Rows swapped in pairs by one turn or mirror: which row each one swaps with:
Nopa:  1.67 -0.16  0.51 -0.88 -1.73  0.35  0.66  2.18 -0.95 -0.66 -0.71  0.22  1.25 -1.12  1.27  1.84  1.26
Nosa: -1.25 -0.54  0.49  0.14 -0.86  0.04 -0.28 -0.36  2.32  2.09 -0.66  0.38  0.76 -0.08  0.78  1.80  0.41
nota: -0.42 -0.67  0.48 -0.27 -2.65 -1.02  0.24  2.37  0.66  1.74 -2.36  0.80 -0.32 -0.36  1.26  1.33 -0.79
Mumo:  1.08 -1.98  1.03 -0.11 -0.59 -0.15 -0.17  0.65 -0.32  2.83 -0.26  0.01  0.86  0.55 -0.10  1.45 -0.37
mokuz: -0.32 -1.71  1.01 -0.80  0.68 -1.53 -0.21  0.78  0.53  1.60  0.65  0.91  1.48  1.09  1.27  1.29  0.89
Bivi:  0.14 -0.97 -0.33 -0.25 -0.71 -0.03  1.16  4.17 -0.21  0.56 -0.71 -0.45  2.08  0.40  1.83  0.60  0.78
mip: -1.61  0.03  0.32 -0.07 -1.60  0.20 -0.37  3.23  0.41  0.65  0.22  0.14 -0.17  0.90  1.21 -1.06  1.01
Fiv: -0.82 -0.52 -1.03 -0.05 -0.49  0.03  0.08  2.16 -0.05 -0.83 -0.67 -0.49  0.52 -1.39  1.80  0.26  1.79
dom: -0.61  0.25  1.66 -1.19 -1.11 -0.56  1.12  0.30 -0.82  0.62 -1.81  1.80  0.40  2.54  0.97  1.30  1.34
riz: -0.78 -1.09  0.50 -0.72 -0.36  0.04  0.67 -1.00 -0.82  1.24  0.92  0.05  1.82  1.72  1.13  1.87  1.38
ven: -0.78  0.05 -0.65  1.41 -2.65  0.76 -0.64  0.12 -0.84  2.88 -1.02  0.80 -0.03  0.53  0.36  1.20  0.79
zulin: -1.19 -0.22  1.41 -0.95 -0.93 -1.14  1.28  1.13 -0.04  0.92 -1.79  2.67 -0.38  0.60  1.60  2.26  1.32
Nom:  0.74  0.48  1.43 -0.48 -1.74  1.88  0.25  0.38 -1.59  1.49 -1.56  1.21 -0.09  0.89  1.65  0.26  0.76
mufup: -1.18  0.29  0.43 -0.62  0.50 -0.32  0.94  2.35  0.20 -1.04 -0.20  0.51  0.34  0.52  1.34  0.76  2.53
Bivu:  1.05 -0.45 -0.31 -0.50 -0.44  0.19 -0.15 -0.27 -2.27  2.10 -0.13  0.18 -0.21  1.33  0.63  1.98  1.75
Renez:  0.49 -1.75 -1.38  0.05 -1.80  0.38 -0.18  1.02 -2.34  2.48 -0.92  0.36  1.29  1.06  1.95  1.57  0.74
miza: -0.61 -0.45  0.51 -0.99 -3.42  0.65  0.61  1.09 -1.93  1.30 -1.55 -0.55  0.31  0.88  1.45  0.10 -0.24
Nudi:  1.55 -0.41 -0.52  0.19 -0.24 -1.09  0.12  3.02 -0.88  0.18 -1.04  0.42 -0.28  1.16  1.28  0.83  2.11
gon: -1.46 -1.09 -0.85 -0.08 -1.87  0.38  0.15  2.26 -2.40  1.61  0.15 -0.36  0.64  1.27  1.08  3.21  0.66
Keb: -1.47 -0.87 -1.40  1.04 -1.81  0.60  0.28  0.71  0.19  3.50 -0.50  0.38  0.57 -0.09  0.44  0.69  0.39
ruf:  0.77 -0.72 -0.27 -0.19 -1.66  0.05  0.37  2.53 -1.05  0.83 -1.31  0.19 -0.77  0.16  0.34 -1.23  0.89
lemaf: -2.60 -0.86  0.35 -0.05 -1.40 -0.42  0.45  1.73  1.70  1.74  0.02 -0.03  1.57  1.50  0.96  2.17  0.49
masi:  0.19 -0.70  2.02  0.20 -2.11 -0.07 -0.03  2.02  0.89  2.12 -1.05 -0.20  1.06  1.54  0.95  1.73 -0.88
bufis: -1.25  0.43  1.35 -1.16  0.05 -0.75  0.78  1.15  0.32  1.67 -1.83  2.30 -0.04  0.83  0.69  2.38  1.68
Ren: -1.16 -0.40 -0.29  0.75 -0.87  0.67  0.13  1.30 -2.46 -0.03  0.31 -0.20  1.93  0.04  1.36 -0.20  0.95
Gabos: -1.05 -0.35  0.38  0.12 -2.89 -0.13 -0.17 -1.11  1.01  1.78 -0.63  0.49  0.36  0.77  0.84  2.19  0.75
binat: -1.89 -0.64  0.10  0.41 -1.48  0.57 -0.12  3.69 -1.24  1.21  0.17  0.30  0.30  0.08  1.46  3.18  0.88
tak:  0.45  0.41  0.89  0.06 -0.21  0.17  0.95  1.63  1.86  2.60 -0.83  1.40  0.65  1.76  0.57  1.29  1.20
muli:  0.47 -0.89  0.69 -0.12 -1.05 -0.04  0.44  0.28 -2.69  0.04 -1.40  0.55  1.39 -1.12  1.66  0.82  0.85
mipo: -2.20  0.81  0.34 -0.05 -1.48 -0.37  1.20 -0.11  0.02  1.93 -1.65  1.82 -0.53  0.41  0.34  1.56  1.26
lafof: -1.37 -0.68 -0.41  0.22 -1.63  0.68 -0.28  3.00 -2.21  1.09  0.10 -0.61  1.23  2.03  0.96  2.31  1.05
fatis: -0.55 -1.30 -0.29  0.77 -0.40  0.88 -0.07  2.62  0.51  1.95 -0.19 -0.89  2.11  0.26  1.06  0.46 -0.51
Fota:  0.14 -0.48  0.73 -0.41  0.39  0.59  1.39  0.55 -1.35  0.31 -0.94  0.61  0.86 -1.57  1.34 -0.18  1.09
pezep: -0.09  1.03  1.06 -1.27 -1.90 -0.24  1.14  2.30  1.25 -0.62 -1.61  1.09  0.21  0.91  1.38  1.40  1.36
rete:  0.55 -0.04 -0.12  0.00  0.72 -0.24  0.89  1.05  1.00  1.05 -1.61  1.36  0.38  0.74  0.96 -0.86  1.29
kam:  0.58  0.01 -0.73  0.13 -3.21 -0.11  0.05  1.00  1.18  2.46 -0.96  1.05  0.43  0.70  0.16  2.47  0.97
vumu: -0.74 -0.07 -0.46 -0.48 -2.87  1.05  1.75  2.19  0.37 -0.71 -0.86 -0.19 -0.35  0.20  2.30  1.20  0.23
Visat: -1.90  0.23 -0.52 -0.36 -2.60  0.94  0.88  1.23 -0.96  0.16  0.00 -0.26  0.25  1.53  1.36 -0.69  1.68
zabos:  0.42  0.30 -0.33 -1.41  1.33  0.17  0.76  0.07  0.35  0.35 -0.76  0.69  1.37  0.66  1.61  0.85  0.17
pud: -0.08 -0.65 -0.64 -0.21 -1.24 -0.39 -0.18  2.70  0.66  1.11  0.33 -0.24  1.51  1.14  0.96  3.91  1.11
foti: -2.26 -0.56 -0.15 -0.34 -1.19  0.22  0.07  4.15 -1.22  1.16 -0.76 -0.04  1.08 -0.02  1.27  2.35  0.89
Koluf: -1.36 -0.01  0.19  0.73 -1.17 -0.16  0.34 -1.21 -0.29  2.03 -0.47  1.60  1.25  1.55  0.62  0.20  0.80
Guve: -0.72  0.60  1.59 -1.35 -1.49 -0.02  1.45  0.35 -1.30  0.53 -1.69  1.78 -0.74  1.45  1.15  1.52  1.24
fosi:  0.46 -0.79 -0.62 -0.24 -0.39  0.25  1.03  0.01  0.74  0.95  0.41  0.53 -0.01  0.92  1.48  3.74  0.99
Guro: -1.40  0.42 -2.00 -0.13 -1.25  1.19 -0.03  2.11  0.66  1.43 -0.49 -0.46  0.98  1.10  1.34  0.35 -0.62
limu: -0.14 -0.44 -0.50 -0.16 -1.66  0.28 -0.04  1.18 -1.62 -1.27 -0.15 -0.63  0.51 -0.86  1.79  1.24  2.07
Geta: -1.92 -0.76 -0.18  0.02 -0.55  0.17  0.77  2.11 -2.36  0.42 -0.17 -0.47  1.36 -1.11  1.28  2.46  0.88
Rus:  1.24 -0.32  0.21  0.19  0.38 -0.30 -0.58  2.36 -0.70  1.17 -0.48  0.50 -0.64 -0.87  0.78  2.74  1.06

bufis swaps with -> foti
Mumo swaps with -> ruf
Bivi swaps with -> tak
pezep swaps with -> pud
Visat swaps with -> riz
vumu swaps with -> fosi
muli swaps with -> ven
zabos swaps with -> Guro
Nom swaps with -> Renez

